One vector is turned by the same rotation once a tick. Each row is the vector after some number of ticks, and that number follows the row.
The counts run from 0 to 1112.
[143 121 115 178 115 107 108 126 122 158 153  91 162 111 128  93 129 124
 104 191 146 148 113 163 163 105  98 161 161 107 155 138 127]  991
[158 146 153 142  96 133 132 114 144 149 139 144 100 128 135 133  85 108
 123 175 116  78 128  96 176 113 117 184 119 157 164 130 100]  523
[146 119 135 176 106 108  85 179 155 102 142  91 131  79 144 110 117 120
 136 162 113 137 106 155 126 136 100 143  92  72 147 153 117]  141
[154 157 162 160 107 121 164 136 150 122 175 124  92  87 140 149 117 151
  95 144 104 118 116 122 109  86  97 133 141 163 147 142  68]  461
[147 141 133 170 102 137 139 134 140 157 122 118 128 147 152 116  90  91
 110 201 114 106 138 110 200 136 116 166 124 123 161 131 120]  163
[172 148 150 154 101 126 126 130 168 144 154 144  95 127 145 137  67 113
 125 158  94  69 101 123 175 119 132 143 115 145 143 141 102]  169
[142 149 163 114  75 107 114  90 134 164 147  98 133  87 122 102 145 123
 121 195  89 139 147 142 129  99 102 132 116 147 151 144 129]  1022
[143 106 138 171 116 129 139 181 162 102 123  80 143  96 153 144  86  78
 133 162 134 111 146 137 155 127 126 166 104  87 140 120 146]  1008
[159 175 143 120 148 121 173 154 143 106 165  99 108  89 150 167 103 109
  85 152 128 127 126 121 120  90 140 140 147 133 134  76 105]  471
[147 127 136 140 110 101 114  90 132 158 180 110 125  78 111 121 136 152
 111 161 149 116 114 153 132  74 114 171 171 155 157 127 109]  847
[152 136 156 186  92 122 132 146 139 149 159 115 122  91 144 106 128 131
  93 160  90 152 124 154 117 103 102 111 142 147 140 176  83]  890
[145 129 147 187 101 120 169 135 144 144 164  90 138 104 143 128 121 136
  85 163 105 149 127 160 129  89  96 106 158 147 134 156 100]  388
[142 142 167 103 103 114 140 118 162 120 155  98  99  44 138 153 124 109
 137 152 114  94 159 124 116 100 154 158 120 144 144 103 139]  223
[162 153 161  93 120 100 124 128 124 129 168  90 140  65 117 120 120 107
 105 160 108 164 123 162  82  71 118 126 128 132 124 112 119]  689
[143 155 107 157 132 112 136 115 142 139 176 118 101  94 136 141 135 149
 100 167 152  96 104 121 167 110 134 177 176 134 168 105 106]  920
[156 146 164 160  86 114 128 121 149 154 170 124 109  80 139 111 127 142
 105 159  84 129 120 151 115  93 109 109 139 160 140 170  89]  673
[157 150 119 134 128 101 125 102 159 135 185 115 104  99 125 148 112 154
 120 164 142  73  82 136 171 105 131 166 154 132 155  95 120]  418
[131 130 163 126  95 107 115 149 141 108 139  69 137  58 132 119 148 113
 132 175 107 159 151 139  99 110  89 151  90 103 151 133 130]  436
[167 143 150 153  87 117 105 133 152 148 139 126 128 140 133 104  80 110
 127 189  84 112  99 140 167 125  92 131  87 124 143 156 106]  527
[165 125 116 149 125 107 102 124 142 138 152 122 131 132 122 126  78 120
 131 176 152  87  85 130 183 110 108 191 127 114 159 114 120]  776
[152 158 135 164 111 141 165 123 153 150 148 134  96 134 154 143 100 115
  98 180 118  89 131 100 191 121 133 159 147 152 160 119 103]  1099
[158 173 159 151 116 120 150 152 156 117 179 129  81  71 153 145 121 136
  96 141  93 121 113 130 107 102 134 115 137 146 134 133  78]  33
[153 105 145 161 111 115 109 172 166 103 136  92 138  89 142 139  77  90
 149 155 121  97 122 153 142 121 120 155  83  87 137 134 146]  934
[146 142 154 145  87 113 159  86 150 162 173 106 125 104 128 132 124 150
 107 175 107 111 135 139 143  79  95 129 148 175 148 137 109]  884
[148 155 138 117 116  96  84 125 102 148 147 102 150  92 113  84 132 113
 108 196 120 172 117 146 124 103 100 156 131 110 151 120 110]  769
[139 147 162 105  86 109 142  82 141 158 159  85 128  85 124 128 146 123
 119 191 105 128 157 138 138  91 105 131 128 153 151 120 143]  805
[140 141 168 106  96 126 135 117 151 130 148 111  94  50 136 149 123 104
 134 153 116  95 170 106 126 102 159 176 122 155 154 108 127]  656
[169 148 142 163 142 139 157 187 146 111 140 121 115 114 157 152  62  80
 100 146 126 114 120 122 142 116 152 149 133 115 129 109 100]  396
[157 144 142 187  93 129 107 158 142 153 137 128 128 130 153  93  98 103
 110 186  86 132 113 139 163 142 107 126 112 114 146 171 100]  25
[151 121 135 169 126 129 138 177 175 100 144  96 113  85 155 162  89 100
 136 145 133  86 128 133 158 131 154 165 115  97 143 114 136]  359
[155 135 143 153 126 118 153 169 120 119 141  74 167 108 137 125  95  86
  90 169 121 176 127 162 115  89  97 125 129 109 126 120 118]  542
